0: [-1.2  -1.44 -0.86  1.3   0.45  0.61 -1.03  1.09 -0.39]
1: [-1.59  0.17 -0.38  0.61  0.29  0.16 -0.96 -0.04  0.32]
2: [-0.97 -1.48 -0.51  1.03 -0.41  0.4  -2.84 -0.66  0.07]
3: [ 0.28  0.51 -0.52  0.9  -0.81 -0.41  0.13 -0.74  0.79]
4: [-1.21 -0.8   0.2  -0.03 -0.16  0.87 -1.05  2.28 -0.17]
5: [ 0.5  -0.17 -0.34  0.23 -0.15  0.52 -0.09  0.37  0.24]
6: [-0.39 -0.8  -1.15  1.65 -0.38  0.13  0.39  0.   -0.87]
7: [ 2.51  0.91  1.13 -1.58 -0.48 -0.94  2.52 -0.1  -0.39]
8: [ 1.38  0.86  0.26 -0.58  0.73 -1.59  1.27 -0.38 -0.23]
9: [-0.5  -2.11  0.28 -2.04  2.44  0.88 -1.92 -1.04 -0.27]
10: [-1.07  0.3  -1.11  1.37 -1.4  -0.08 -1.03 -0.28  0.75]
11: [ 2.74  0.66  0.37 -1.81  1.46  1.63  4.5  -0.97  0.96]
12: [-0.73  1.18  0.72 -1.67 -0.41 -1.47  0.27 -1.04  0.13]
13: [ 0.02 -1.97 -0.78  1.77 -0.86  0.45 -2.23  1.41 -1.48]
14: [ 2.97  0.77  1.14 -1.31 -0.7   1.23  3.91 -0.98  0.68]
15: [-0.77 -2.06  0.4   0.88  1.68  0.95 -1.24  0.24 -1.08]
16: [ 1.61  0.17  0.14 -0.3  -0.37 -0.89  1.12 -0.13  0.  ]
17: [-0.99 -0.56 -1.19  2.39  0.07  1.58 -2.84  0.3  -1.07]
18: [-1.21  1.47 -0.01  0.3  -0.7  -1.2  -0.89  0.83 -0.27]
19: [-0.49 -2.88  0.42  0.88  2.85  0.41 -3.83 -1.55 -0.25]
20: [ 0.    1.29 -0.99  1.89 -0.66 -1.15  1.18 -2.94  1.57]
21: [-0.54 -1.9  -0.26  0.75  1.36 -0.06 -3.34 -0.23 -0.29]
22: [-1.15 -1.8  -0.35 -0.42  0.64  1.68 -1.32  2.4  -1.29]
23: [-1.36 -1.02  0.34  0.87  0.84  2.06 -2.82  2.04 -1.33]
24: [ 1.48  0.84 -0.17  0.57 -0.29 -0.88  1.95 -1.64  1.59]
25: [ 0.01 -0.83 -0.44  1.01 -0.73  1.24 -2.22 -1.1   0.6 ]
26: [-0.58  1.07  0.33 -0.63  0.79 -0.12  0.77  0.89 -1.23]
27: [-0.87  0.54  0.4  -0.84 -0.26 -1.52  0.36 -0.09  0.22]
28: [ 1.04 -0.78 -0.35  0.58 -0.22  0.88 -0.22  0.68  0.12]
29: [-0.73  0.1  -1.03  1.45 -0.04 -0.76  0.13 -1.98  1.01]
30: [ 0.26  1.55  0.75 -0.41  0.48 -0.72  0.64  0.   -1.04]
31: [-0.17 -1.81 -0.58  1.27 -1.45  0.73 -2.89  1.18 -0.73]
32: [ 1.51 -0.57  1.39 -1.1  -0.65  1.08  1.83 -1.86  0.39]
33: [-0.39  1.89  0.88 -1.48  0.5  -2.1   0.9   1.07 -0.5 ]
34: [ 4.19  0.69  2.1  -1.16  0.08 -0.33  3.73 -0.96  0.82]
35: [-0.66  1.47 -1.17  0.46  0.04 -0.45 -0.97  0.51  0.68]
36: [-1.13 -0.13 -0.24  0.62  0.47  0.37 -1.21 -0.39 -0.39]
37: [-1.86 -0.04 -0.21 -0.19  0.34  0.76 -0.93 -0.28  0.71]
38: [ 2.03  1.06  0.59 -1.46 -0.4  -0.8   2.07 -0.38 -0.15]
39: [-2.05  0.62  0.2  -0.82 -0.11  1.2  -0.53 -1.29  0.02]
40: [ 1.49  2.15 -1.24  1.55 -1.21 -0.66  1.9  -0.37  1.25]
41: [ 0.32 -0.7  -1.44  1.15 -0.79  2.03 -2.07 -0.31  0.27]
42: [-0.64 -0.78 -0.02  1.2  -0.23  0.14 -0.35  0.05 -0.58]
43: [-1.71 -0.71 -0.87  1.66  0.56 -0.04 -1.63  0.97  1.01]
44: [ 0.02  1.16 -0.13  0.05  0.07 -1.35  1.57 -0.65 -0.38]
45: [ 1.16  3.46 -0.47  0.45  1.51 -1.69  2.06  0.38  0.7 ]
46: [ 1.37  0.89  0.66 -0.69 -0.35  0.27  2.78 -1.48  0.34]
47: [ 0.91 -0.74  0.62 -0.02  0.52  0.11  0.3  -0.11 -0.42]
48: [-3.12  0.65  0.31  1.    0.28 -0.16 -2.4   1.94 -1.67]
49: [-1.3   0.54 -1.51  1.36  0.26  0.01 -1.25 -0.43 -0.16]
50: [-1.35 -0.4  -0.32  0.52 -2.05  0.62 -2.19 -0.62 -0.02]
51: [ 0.7   1.06 -0.57  0.19 -0.11 -0.45  0.54 -0.16 -0.23]
52: [-1.33 -1.57  0.29 -0.17  0.33  0.71 -0.75  0.13 -0.02]
53: [ 2.86  0.35  1.52 -1.24 -0.39  0.82  3.68 -1.08  1.13]
54: [-0.09 -1.7  -0.05  1.27 -0.36  0.2  -0.33  0.64 -1.33]
55: [-0.42 -1.35 -0.77  1.28 -0.55  1.02 -2.9  -0.11  0.12]
56: [ 2.12  0.15  0.8  -0.95  0.03  0.1   2.63 -1.55  0.29]
57: [ 0.19 -0.46  0.51 -0.7  -0.75 -2.45  1.11  0.45 -0.3 ]
58: [ 1.69 -0.5  -0.13 -0.36  0.93  1.08  1.82  0.44  0.33]
59: [ 1.58 -0.32  0.14 -1.15  0.26  1.1  -0.02 -0.49  0.01]
60: [-1.29 -1.04 -0.16  0.44  1.16  0.66 -0.98 -1.27  0.09]
61: [-1.29 -1.33  0.15 -0.54 -0.48  1.57 -0.53 -1.04  0.27]
62: [ 0.35  1.02  1.13 -0.48 -1.52 -1.14  1.72 -2.51  1.05]
63: [-1.07  0.51 -0.69  0.35 -0.36  0.   -1.5   2.02 -0.71]
64: [-0.07  1.08  0.3  -0.91  0.41 -1.58  1.24  0.28 -0.06]
65: [-0.49  2.31 -0.43  0.33 -0.61 -1.04  0.12  0.07 -0.38]
66: [-0.24  0.63  1.66 -1.59 -0.73 -2.3   1.82 -0.78  0.05]
67: [ 0.53 -0.17  0.42 -0.72  0.11 -1.34  0.6  -0.19 -0.25]
68: [-1.26 -0.33 -0.79  0.12 -0.7   0.38 -1.86  1.55 -1.08]
69: [-1.51  1.35  0.4  -0.64 -1.26 -1.42 -0.25  0.1   0.29]
70: [-1.63 -1.45  0.27 -0.89  0.39  1.61  0.52 -2.17  0.32]
71: [-1.24  0.23 -1.16  1.32 -0.3   0.7  -1.63  1.36 -0.27]
72: [-1.47 -1.12 -0.69 -0.76 -0.04  0.76 -0.42  2.45 -1.78]
73: [-1.28  0.48 -0.12 -0.33 -0.34 -0.35 -0.31 -0.22 -0.36]
74: [ 0.38  0.96 -0.78 -0.15 -0.34 -1.38  1.56 -0.45  0.79]
75: [ 1.82  0.44  0.79 -1.28  0.99 -0.81  2.35 -1.08  0.25]
76: [ 0.26  0.27  0.53 -0.93 -0.47  0.97  0.91 -1.52  0.41]
77: [ 2.24  0.52 -1.15 -0.61  0.39  1.26  4.29 -0.45  3.19]
78: [ 0.69  2.1   0.05 -0.92  1.08 -0.56  2.33  0.19  0.43]
79: [-1.53  0.27 -0.48  0.44  0.98 -0.31 -1.15 -0.49  0.85]
80: [ 2.63  0.7  -1.68 -0.76  0.29  1.82  4.39 -0.36  1.92]
81: [-1.93 -0.39  0.19  0.71 -0.1   0.24 -0.09 -2.75  0.39]
82: [-1.79  1.3  -0.03  0.86 -0.25 -0.82 -1.18  0.6  -0.71]
83: [-0.41 -0.16 -0.15 -0.48 -0.52  0.55 -1.94  1.22 -0.14]
84: [ 0.48 -1.23 -0.14  0.62 -0.08  1.63 -3.97  2.1  -0.35]
85: [-1.84  0.42 -1.11  0.97  0.6  -0.68 -0.89 -1.4   1.28]
86: [-0.05  0.52 -1.1  -0.32  0.11 -1.53  1.21 -0.1   1.48]
87: [-1.03  0.01 -0.21  0.48  0.92  0.07 -0.46 -1.04 -0.13]
88: [-2.08 -0.62  0.6  -1.16  0.32  1.1   0.27  1.49 -1.04]
89: [ 1.22  0.32  0.56 -0.47 -0.07 -0.21  1.92 -0.73 -0.01]
90: [ 2.98  1.13  0.37 -1.18 -0.43  0.71  3.93 -0.62  0.98]
91: [-0.85  0.83  0.19 -0.31  0.07 -1.54  0.55  0.86  0.01]
92: [-1.52  0.49 -1.24  0.55  0.32  0.38 -1.38  0.04 -0.04]
93: [ 2.63  0.11  0.48 -1.37 -0.31 -0.04  2.26 -0.94  0.65]
94: [ 2.66 -0.45  0.5  -1.17  0.28  0.79  2.83 -1.08  0.24]
95: [ 2.86  0.28  0.01 -0.94 -0.08  1.16  3.92 -0.76  2.25]
96: [ 0.43  1.26  0.09 -0.9   0.03 -1.5   1.68 -0.07 -0.15]
97: [ 0.06 -1.58  0.93 -0.49  0.75  1.86 -3.19  3.1  -1.32]
98: [ 1.52  0.69  0.49 -1.02 -0.57 -1.54  1.68  0.28  0.26]
99: [ 1.94  2.08  0.53 -0.92  0.71 -0.93  3.31 -0.92 -0.23]
100: [-1.35  0.38 -1.21  1.1  -0.23 -0.45 -0.93  0.26  0.09]
101: [ 1.25  0.77  0.49 -0.37 -0.04 -1.79  1.26  0.16  1.27]
102: [-1.21 -0.33  0.17 -0.18 -0.27  0.74 -1.82  1.92 -0.7 ]

[ 0.22  1.24 -0.15 -0.22 -0.37 -0.23  0.66 -0.41 -1.02] -> 51
[ 0.01 -2.24  0.36  0.61  1.69  1.03 -3.57  0.55 -0.69] -> 21
[ 0.84 -1.16 -0.45  1.49 -0.53  1.63 -4.32  3.32 -1.38] -> 84
[-1.46 -0.89 -0.89  1.49 -1.27 -0.34 -1.05  0.15  0.67] -> 10
[-1.8   2.07 -0.1  -0.51 -0.18 -0.44 -0.5   0.66 -0.12] -> 18
[-0.05 -1.15 -0.13  0.47 -0.38  1.43 -2.86  2.09 -0.84] -> 84
[ 0.11 -1.89 -0.34  1.63  1.27  0.28 -3.48 -1.05 -1.  ] -> 21
[ 1.08 -1.47 -0.17  0.19 -0.63  0.84 -0.89  1.11 -0.78] -> 28
[-0.18  1.11 -0.47  1.02 -1.51 -0.84  0.49 -1.4   1.52] -> 3
[ 0.71  1.79 -0.77  1.69 -0.98 -0.71  1.47 -2.48  1.27] -> 20
[ 0.52 -0.04  0.08  0.55  0.46  0.01 -0.45  0.62  0.27] -> 5
[-0.96  0.61 -0.19 -0.26 -0.27 -0.36 -0.85  0.68 -0.27] -> 73
[-0.47 -0.01 -0.62  0.53 -0.62 -0.99 -0.48  0.93  0.62] -> 100
[-0.27  1.41 -0.87  0.18 -0.91 -1.1  -0.01  0.38 -0.44] -> 65
[ 1.34  1.13  0.72 -1.89  0.96 -1.75  2.45 -1.07  0.69] -> 75
[ 1.31  0.7   1.49 -0.76 -1.11 -2.02  1.48 -1.78  0.63] -> 62
[ 0.74  2.09 -1.31  1.88 -1.83 -0.95  1.34  0.99  0.63] -> 40
[-1.41 -0.13  0.05 -0.56  0.61  0.14 -1.17 -0.19  0.13] -> 37
[-0.57  0.14  0.1  -0.2  -0.14  0.5   0.61 -0.54 -0.7 ] -> 73
[-2.01 -1.24 -0.45  1.44 -0.96  0.85 -0.15  2.62  0.49] -> 4
[-0.65 -2.19 -0.12  1.48  1.23  0.45 -2.35 -0.54 -0.48] -> 21
[ 2.1   0.26  0.69 -0.6  -0.16  0.32  2.59 -1.64  0.48] -> 56
[-1.2   0.62  0.19 -0.6  -0.05  0.22 -0.38  0.32 -0.81] -> 73
[ 1.58  1.52  0.15 -0.42  0.43 -1.9   1.47  0.12 -0.08] -> 8
[-0.07 -0.45 -0.16  0.39 -1.05 -0.64  0.77  0.39  1.08] -> 3
[-0.25 -1.78 -1.4   1.82 -0.3   0.81 -2.08  2.54 -0.51] -> 13
[ 1.03 -2.25  0.07  1.6  -1.07  1.23 -4.34  3.86 -1.81] -> 84
[-0.79  0.36  0.04 -0.25 -0.13 -1.13 -0.33  0.98 -0.7 ] -> 91
[-2.68 -0.22  0.56 -1.37  0.06  0.78  0.08  2.28 -1.3 ] -> 88
[-0.32 -2.53 -0.28  0.88  2.89 -0.56 -4.03 -1.58  0.06] -> 19
[ 1.33  0.24  0.37 -0.22  0.02 -0.37  0.5   0.07  0.09] -> 16
[-1.04  1.09 -1.3   1.14 -0.05 -0.73 -1.65  1.1   1.27] -> 35
[ 0.56  0.79  0.6  -1.05  0.11 -1.35  1.68 -0.48 -0.04] -> 96
[-0.83 -2.13 -0.27  0.9   1.47  0.18 -2.7   0.11  0.01] -> 21
[ 1.97  0.41  0.08  0.62 -0.79  0.66 -0.12 -1.71  0.5 ] -> 3
[-0.21 -0.07 -0.37  1.2   0.11 -0.13  0.27 -0.04  1.03] -> 3
[ 2.78  1.74  0.81 -2.25  1.89  0.68  4.18 -0.71  0.37] -> 11
[-1.13 -1.39 -0.24  0.48 -1.26 -0.23  0.23  0.36  1.03] -> 42
[ 0.07  0.02  0.62 -0.05  0.1   0.47  0.98 -1.1   0.  ] -> 76
[-1.2   0.88  0.89 -2.17  0.52 -2.06  1.13  1.8  -0.59] -> 33
[ 0.4  -0.29 -0.88  1.28 -0.36  0.68 -1.7  -1.11  0.  ] -> 25
[-1.66  0.28  0.16  0.03  0.39  1.15 -0.98  0.42  0.52] -> 37
[-1.9   0.03  0.42 -0.83 -0.11 -0.28 -0.57  0.26 -0.45] -> 73
[ 0.29  0.09  0.25 -0.87  0.15 -1.46  0.6   0.72 -0.89] -> 67
[-2.09 -0.55 -1.17  1.41  0.03 -0.17 -0.45 -0.93  1.21] -> 85
[ 1.63  0.24  0.75 -0.32 -0.21 -1.34  1.16 -0.45  0.24] -> 16
[-0.35 -2.27  0.48 -0.02  1.87  0.66 -1.58  0.16 -0.81] -> 15
